Look-ups in named tables: a row name and a column name give one cell, copied from the table.

pem:
         sadizo   bem  fuleto  sido  fupuvil  diseted  lotanes  vameg  votuvez
veb        5993  6815    6393  7584     6839     6300     7550   6591     7303
sos        7110  6386    7697  6099     7026     3536     6423   6639     6973
kopu       2875  2975    4816  3968     1654     6540     2626   1792     5302
vepib      7202  7019    5281  5881     7589     6863     7298   7084     4976
fepefe     4223  4567    5566  6134     3878     4163     4203   4667     6435
bizof      5992  7887    7647  7730     7691     5321     8162   7693     7688
dolovor    5685  7393    8127  6383     7515     4838     7861   6828     7745
baluda     3731  5597    6427  4885     4993     4150     5235   5276     6462
nopemaz    6484  4380    4859  5133     5017     4319     4383   4926     5144

What is the fupuvil of kopu in pem? 1654
What is the fuleto of nopemaz in pem? 4859
What is the bem of dolovor in pem? 7393
What is the bem of veb in pem? 6815
What is the sido of kopu in pem? 3968
What is the sido of veb in pem? 7584
What is the sido of fepefe in pem? 6134
What is the lotanes of fepefe in pem? 4203
What is the fupuvil of veb in pem? 6839
What is the sadizo of fepefe in pem? 4223
What is the bem of baluda in pem? 5597
What is the votuvez of fepefe in pem? 6435
What is the vameg of veb in pem? 6591
Which row has the largest sido? bizof

faf:
	rufo	zam	zemege
tosul	308	635	239
sovora	696	732	867
bazub	902	554	709
sazuf	417	705	602

tosul, zemege => 239
sazuf, zam => 705
tosul, zam => 635
sovora, zam => 732
sovora, rufo => 696
tosul, rufo => 308
sovora, zemege => 867
bazub, zemege => 709
sazuf, zemege => 602
sazuf, rufo => 417
bazub, rufo => 902
bazub, zam => 554

Table fof
cols = dab, rimedub, fir, til, tiluz, madod, gude, zek, relepi
dimupof: [89.0, 41.5, 67.8, 20.1, 48.9, 81.0, 43.0, 54.2, 60.4]
rali: [41.7, 74.8, 49.0, 31.1, 17.9, 51.7, 6.0, 77.7, 45.7]
suzate: [12.3, 63.3, 27.8, 55.2, 25.6, 19.0, 26.2, 56.3, 30.5]
bis: [53.4, 50.9, 42.9, 41.4, 35.1, 51.7, 41.4, 55.7, 40.5]

tiluz of bis is 35.1
madod of suzate is 19.0
fir of suzate is 27.8
til of rali is 31.1
relepi of dimupof is 60.4
til of bis is 41.4
zek of bis is 55.7
rimedub of rali is 74.8
dab of suzate is 12.3
relepi of rali is 45.7
dab of bis is 53.4
gude of rali is 6.0
dab of rali is 41.7
fir of rali is 49.0
madod of rali is 51.7
tiluz of suzate is 25.6
gude of suzate is 26.2
tiluz of rali is 17.9
til of suzate is 55.2
gude of bis is 41.4
Row with the largest relepi: dimupof

Table muv
|  | salomim | lezifun |
|---|---|---|
| geto | 7 | 131 |
| gan | 193 | 124 |
| zedez | 117 | 65 |

lezifun of geto = 131
salomim of zedez = 117
lezifun of zedez = 65
salomim of gan = 193
salomim of geto = 7
lezifun of gan = 124

zusisap =
columns: vub, rom
tiguk: [26, 36]
sobufar: [45, 98]
komit: [26, 32]
tudatir: [65, 43]
zuv: [43, 51]
lop: [14, 36]
miv: [37, 20]
riv: [51, 36]
dokub: [51, 20]
kov: [26, 36]

What is the vub of komit in zusisap? 26
What is the rom of zuv in zusisap? 51
What is the vub of kov in zusisap? 26
What is the vub of dokub in zusisap? 51
What is the vub of riv in zusisap? 51
What is the rom of lop in zusisap? 36
What is the vub of zuv in zusisap? 43
What is the vub of tudatir in zusisap? 65
What is the rom of kov in zusisap? 36

bupipeb
|  | zed | vok | luz | mez | vitamib | sok |
|---|---|---|---|---|---|---|
| lemu | 0.83 | -0.96 | -1.15 | -3.96 | 1.04 | -0.14 |
| pef | -0.55 | -1.88 | -0.64 | 0.72 | 2.55 | 0.67 |
| pame | 3.18 | 1.79 | 2.37 | 1.98 | 0.59 | 1.32 |
| degi | 1.10 | -2.64 | -2.24 | 3.20 | 6.50 | -0.25 |
| botu | 0.04 | 2.35 | 2.96 | 5.23 | -0.51 | 1.59 |
| rotegag | 0.09 | -2.42 | -5.99 | -8.57 | 0.20 | 0.37 |
| bopa | 0.09 | -2.53 | -2.28 | -0.89 | 2.59 | 2.06 |

pef, luz => -0.64
bopa, zed => 0.09
pame, vok => 1.79
degi, luz => -2.24
botu, mez => 5.23
pame, luz => 2.37
pef, vitamib => 2.55
degi, vitamib => 6.50
pame, mez => 1.98
degi, mez => 3.20
botu, sok => 1.59
lemu, vitamib => 1.04
pef, sok => 0.67
pef, vok => -1.88
rotegag, sok => 0.37
pame, vitamib => 0.59
rotegag, luz => -5.99
pame, zed => 3.18
pef, mez => 0.72

Table mobipi
,let,moso,manot,bizik,teleg,vozi,bep
sudu,17.295,23.350,21.544,22.724,9.881,16.692,24.396
nonubok,39.586,62.936,39.406,72.223,97.211,78.546,53.374
sed,62.297,67.942,63.543,68.205,61.270,60.657,62.539
loma,41.705,92.470,11.634,74.557,95.250,41.503,33.086
vefulub,71.513,67.201,62.180,60.225,66.611,64.962,71.026
mem,17.078,21.897,26.965,28.755,20.573,17.602,13.037
mal,29.434,60.199,44.116,73.125,95.414,78.469,38.837
zezok,34.065,67.857,43.298,71.438,85.730,81.338,53.329
fes,14.809,24.050,28.359,21.140,12.697,22.177,16.242

sudu, vozi -> 16.692
mem, vozi -> 17.602
loma, bizik -> 74.557
mem, manot -> 26.965
vefulub, bizik -> 60.225
vefulub, moso -> 67.201
fes, bep -> 16.242
fes, vozi -> 22.177
vefulub, teleg -> 66.611
nonubok, bep -> 53.374
vefulub, vozi -> 64.962
mem, bep -> 13.037
sed, bep -> 62.539
fes, bizik -> 21.140
sed, let -> 62.297
sudu, let -> 17.295
Row with the largest teleg: nonubok

vut
      lita  mige  zefuvul  meze  tavepag  ruvik
piz    421   915      452   544      627    408
pek    565   915      986   437      600    118
kido   537   915      687   383      583    535
rog    591   915      593   521      509    585

mige of rog is 915
ruvik of piz is 408
meze of piz is 544
tavepag of rog is 509
tavepag of piz is 627
meze of rog is 521
zefuvul of pek is 986
zefuvul of rog is 593
ruvik of pek is 118
ruvik of rog is 585
mige of pek is 915
lita of pek is 565
lita of rog is 591
Which row has the largest lita? rog

terel:
fields: libuka, fif, zod, zeri
fupuver: [196, 245, 168, 51]
gil: [154, 140, 104, 55]
melu: [78, 94, 221, 83]

zeri of gil is 55
libuka of fupuver is 196
zeri of fupuver is 51
zeri of melu is 83
zod of melu is 221
fif of gil is 140
zod of fupuver is 168
fif of fupuver is 245
zod of gil is 104
libuka of gil is 154
fif of melu is 94
libuka of melu is 78

Table fegap
        bamogel  menof  guzedel    piz   giki    nal  vedor  kobak    kam  nogado
nunevu    2.494  6.509    2.450  2.910  5.124  3.686  6.577  4.650  3.197   5.499
tolo      2.620  5.708    2.472  4.696  6.979  2.779  5.171  3.150  2.845   3.187
gela      4.312  4.073    4.030  6.413  5.149  4.137  2.940  3.065  4.038   3.945
tebev     0.818  6.892    0.414  5.124  6.744  2.061  5.090  2.915  0.926   4.480
dapet     6.539  3.466    6.333  6.312  3.857  5.713  3.273  4.786  5.912   3.990
dor       3.588  5.737    2.979  3.033  5.266  4.343  5.440  3.604  3.703   5.255
fur       2.366  6.318    1.390  4.946  6.729  3.039  4.779  2.252  2.183   3.709
rizu      1.380  6.664    0.875  5.242  7.512  2.032  5.276  2.467  1.551   3.047
pigufe    2.882  6.404    2.200  3.540  4.922  4.108  5.602  3.884  2.971   5.716
kuvava    5.197  3.546    5.865  6.271  5.517  4.072  3.885  4.847  5.156   2.773
denos     2.150  5.821    2.691  4.602  6.263  2.604  5.617  4.549  2.664   4.123
fipu      5.240  3.572    5.896  6.438  5.318  4.155  3.874  4.942  5.210   2.828

tolo, giki => 6.979
denos, nogado => 4.123
kuvava, kobak => 4.847
fur, vedor => 4.779
dapet, menof => 3.466
dapet, vedor => 3.273
kuvava, vedor => 3.885
dapet, nogado => 3.990
Row with the largest bamogel: dapet

